(in the rows, 128 means zero)
Each named move below is a turn or a mirror, shown by a few rows before and after it. Which moves, in which order, take the first row of each later pair to the second? The first pair is answered.
q_901:
[117 147 125 125 129 130 104 119  83 174 126 129 111  78 111] -> [117 143 135 128 131 132 106 127  86 172 123 121 104  78 112]
[141 171 115 120 133 129 102 141 154  90 117 176 112 125 122] -> [146 161 132 122 134 131 102 159 160  88 113 156  95 118 129]
[149 123 132 107 147 146 122 135 143 115 124 148 113 159 145] -> [148 124 126 104 146 145 124 124 142 115 125 158 119 161 143]
q_253:
[134 155 110 118 123 122 147  96 126 161 105 145 156 153 151] -> [130 137 111 128 125 103 150  91 133 150 114 136 176 154 138]
[125 124 118 129 126 123 116 113 123 123 148 135 150 130 129] -> [128 139 115 120 124 140 115 120 117 128 138 146 135 130 140]
[100  97 100 162 139  72 136 123 125 124 128 135 144 114 142] -> [109 137  88 142 135 113 128 130 107 139 102 162 101 107 169]
q_114:
[141 128 148 142 132 162 119 139 171  92 129 131 151 140 101] -> [142 122 162 152 138 169 113 160 153 113 113 109 122 125 108]
[128 146 120 121 113  97 132 116 158 108 122 165 154 145 134] -> [139 125 149 121 118  97 132 144 173  96 122 143 132 143 137]
[174 111 196 109 119 134 127 175 184 115 143 109  71 153 155] -> [171 124 176 127 118 144 117 167 111 175 114  90  48 124 166]
[120 142  66 168 100  97 115 117  87 132 128  82 124 121 113] -> [118 148  60 160  99  90 118 107 112 106 138 102 146 140 106]
q_92:
[154 138  91 127 103 147 122 107  90 156 102 148 146 124 131] -> [167  92 155 130 112 149 121 166 126 128 104  95 110 117 134]
[117 100 109 136 133  61  67 114 129 181 174 107 145 103 136] -> [127 141 103 121 134 103  64 127 105 197 141 124  96  91 165]
[127  87 199 140 148 136 103 194 178  93 141  82 113 128 140] -> [100 137  78 147 127 102 108  73 124 130 158 167 219 146 108]
[136 107 153 140 157 148 124 150 140 142 108  94 101 115 147] -> [121 103 114 154 151 109 131  97 136 144 131 114 173 127 120]
q_29:
[124 154  70 114 135 125 141 147 103 139 135 136 127 106 135] -> [132 131 115 108 140 125 145 180 151 105 145 114 109 113 137]
[116 136 117 130 125 124 125 117 123 138 137 119 151 134 113] -> [125 136 134 125 129 137 119 144 120 141 123 102 112 125 126]
[121 110 103 153 134  93 151 125 177 122 148 123 179 139 117] -> [130 149  91 150 136 141 137 141 110 181 101 122 111 105 152]
Then:
Between the rows of a pair lie 2 to 3 moves.
[120  70 160 130 124 151 131 123 155 122 170 102 137 148 102] -> [131 132 135 100 119 199 131 119 151 125 151 155 100 153 133] : q_92 q_114 q_92
[129 121 183 101 134 106 155 160 179  92 132  83 101 106 120] -> [119 104 172 128 133  75 153 145 144 123 135  55 128  94 102] : q_253 q_114 q_253
[125 177 151 120 139 168 126 138 145 109 116  81  95 135 139] -> [111 159 117 156 136 130 125  97  95 149 122  66 141 122 117] : q_114 q_253 q_29
[125 115 107 142 126 113 115 106 100 150 126 140 139 115 140] -> [139 112 149 125 136 139 115 149 142 118 124 132 100 122 156] : q_114 q_253 q_92
[121  72 166 136 135  92 122 145 154 104 149  93 142 122 107] -> [136 123 165 108 133 155 115 174 143 111 115 117  69 112 148] : q_92 q_29
[121 153 102 127 124 133 125  98 113 162 118 204 134 136 130] -> [114 109 119 138 126  98 133  94 148 133 147 183 176 147 102] : q_92 q_29
[122 121  93 156 125  97 121  82  74 166 138 109 152 112 103] -> [145 138 140 131 130 156 115 147  85 158 109  96  60 101 144] : q_114 q_29
[120 121 146 133 132 128 120 149 108 145 122  94 103 115 138] -> [119 124 141 114 125 125 126 140 162  98 150 130 133 145 129] : q_29 q_253 q_29
[130 136 143 111 125 156 130 148 163 105 126 133 117 136 134] -> [119 107 128 135 125 113 131 118 151 113 143 122 163 135 106] : q_114 q_92
[131 176 108  95 121 164 130 121 148 112 123 186 119 133 140] -> [131 139 139 131 133 153 120 156  92 165  96 111  82  92 143] : q_92 q_114 q_114
[140  86 168 136 123 147 144 148 195  82 150 113 150 152 110] -> [132  83 152 174 124 143 129 141  95 174 114  70 124 104 112] : q_114 q_114 q_253
[133  64 140 160 143 126 131 153 162 102 138 148 145 152 105] -> [123  80  99 178 139 117 127 120  99 154 124 148 159 134 101] : q_114 q_29
[127 104 162 146 135 129 135 166  82 173 132  69 140 109 130] -> [122 165  97 113 117 136 143 100 102 150 151 162 197 144 126] : q_29 q_92 q_114
[134 131 190 131 133 123 130 168 175  38 151 128 126 130 110] -> [141 170 175 127 137 167 120 181 111  89 108 128  59  99 143] : q_253 q_114
[131 113 151 127 129 144 130 174 155  99 136 110  90 137 118] -> [131 158 110 113 122 167 128 147 140 114 130 155  87 139 133] : q_92 q_114 q_253
[136  94 169 168 153 119 122 187  74 192  99  68  94  79 140] -> [136 172 115 140 136 159 118 153  49 206  80 142  83  89 163] : q_92 q_114 q_92
[138 140 115 115 127 135 127 119  85 157 122 156 119 111 135] -> [143 113 149 123 136 134 126 150  99 151 121 120  95 103 137] : q_92 q_92 q_29
[126 187  58  91 114 147 126  66 118 132 150 192 166 149 132] -> [152 155 158  69 127 187 125 170 185  81 139 141  74 143 163] : q_114 q_92 q_114
[133 119 148 112 143 160 148 180 172 104 125 124  52 123 145] -> [135 146 120 118 138 173 141 161 117 149 104 135  41 108 157] : q_253 q_92 q_29
[119 121 146 126 127  91 123 104  41 212 134 101 111 129  98] -> [133 103 191 120 134 110 121 149  70 188 131  73  73 125 110] : q_29 q_29 q_29
[129 134 109 121 157 135 150 103  77 143 101 143 132 118 152] -> [137 105 162 109 160 143 154 149 135 101 110 121 111 129 153] : q_29 q_253
[125 124 135 106 118 140 114 171 119 145 103 124  70 110 157] -> [118 157  88  92 109 137 120 127 126 132 115 180 117 131 151] : q_29 q_92
[117 138 130 136 117 105 139  93 133 143 135 141 159 127 127] -> [128 130 173 126 126 132 133 139 148 132 123 119 101 117 144] : q_253 q_92
[121  77 153 153 138  76 141 123 135 132 144  96 159 133 112] -> [136 104 159 116 136 104 144 133 188  88 154 140 145 158 126] : q_253 q_29
[100 155  67 125 101  96 136  76 134 140 157 169 214 156  95] -> [108  59 173 155 126  80 131 165 163 125 151  52 160 128  90] : q_29 q_253
[111 139  96 163 107 123 105  84 115 137 133 158 173 127 120] -> [131 130 166 141 121 166  99 164 151 112 113 123  84 117 154] : q_253 q_29
[134 177 114 116 115 110 144 128 116 146 102 135 127 117 185] -> [128 149 128 133 126  94 141 141 106 160 101 101 122 105 181] : q_253 q_29
[ 96  78 138 142 126  99 129  62 124 141 153 117 191 143  93] -> [120 149 146  87 119 173 134  91 178  92 142 186 133 167 135] : q_253 q_114 q_114
[ 96  83  89 165 130  59 140  83 156 131 176 129 228 142  76] -> [115  46 176 148 145  85 137 168 217  84 173  82 163 139  94] : q_29 q_29
[110 161 110 116  90 152 112 110 112 124 143 166 150 133 156] -> [107 141 133 112  93 140 119 127 152  91 158 157 162 141 145] : q_114 q_253
[148 150 102 129 123 134  75 101 141 154 128 168 113 121 161] -> [150 130 121 142 132 131  71 119 125 169 119 130  95 102 165] : q_253 q_29
[169 161 124  86 133 141 112 131 151 105 132 183 139 135 152] -> [159 102 142 119 139  86 116 127 157 101 155 137 185 132 118] : q_114 q_114 q_92
[128 153 142 123 116 153 112 151 119 184 108 102  72 102 141] -> [128 165 131 113 113 159 114 145 121 182 107 120  77 106 141] : q_92 q_253
[ 80 150 163 156 127 142 130 124  85 157 118 127 129 101 153] -> [ 88 138 196 144 133 149 136 154 137 114 128 125 119 115 156] : q_114 q_29
[101 214 183 110 122 223 114 179 130 123 134 132  68 110 145] -> [ 68 111 188 167 122 103 124 132 157 104 197  78 202 125  68] : q_114 q_253
[133 134 136 137 126 153 122 164 124 143 101 124  95  93 152] -> [128 164  94 123 116 149 125 122 130 134 114 174 133 111 147] : q_29 q_92
[125 107 115 158 127  91 121 103  76 174 132 110 162 105 107] -> [133 155  89 117 115 116 130  80 129 126 147 186 178 141 112] : q_92 q_114 q_114
[141 154 126 124 136 167 107 147 109 172 120 119  76 122 178] -> [123  83 142 163 139  95 112 129 120 165 152  69 147 126 134] : q_253 q_114
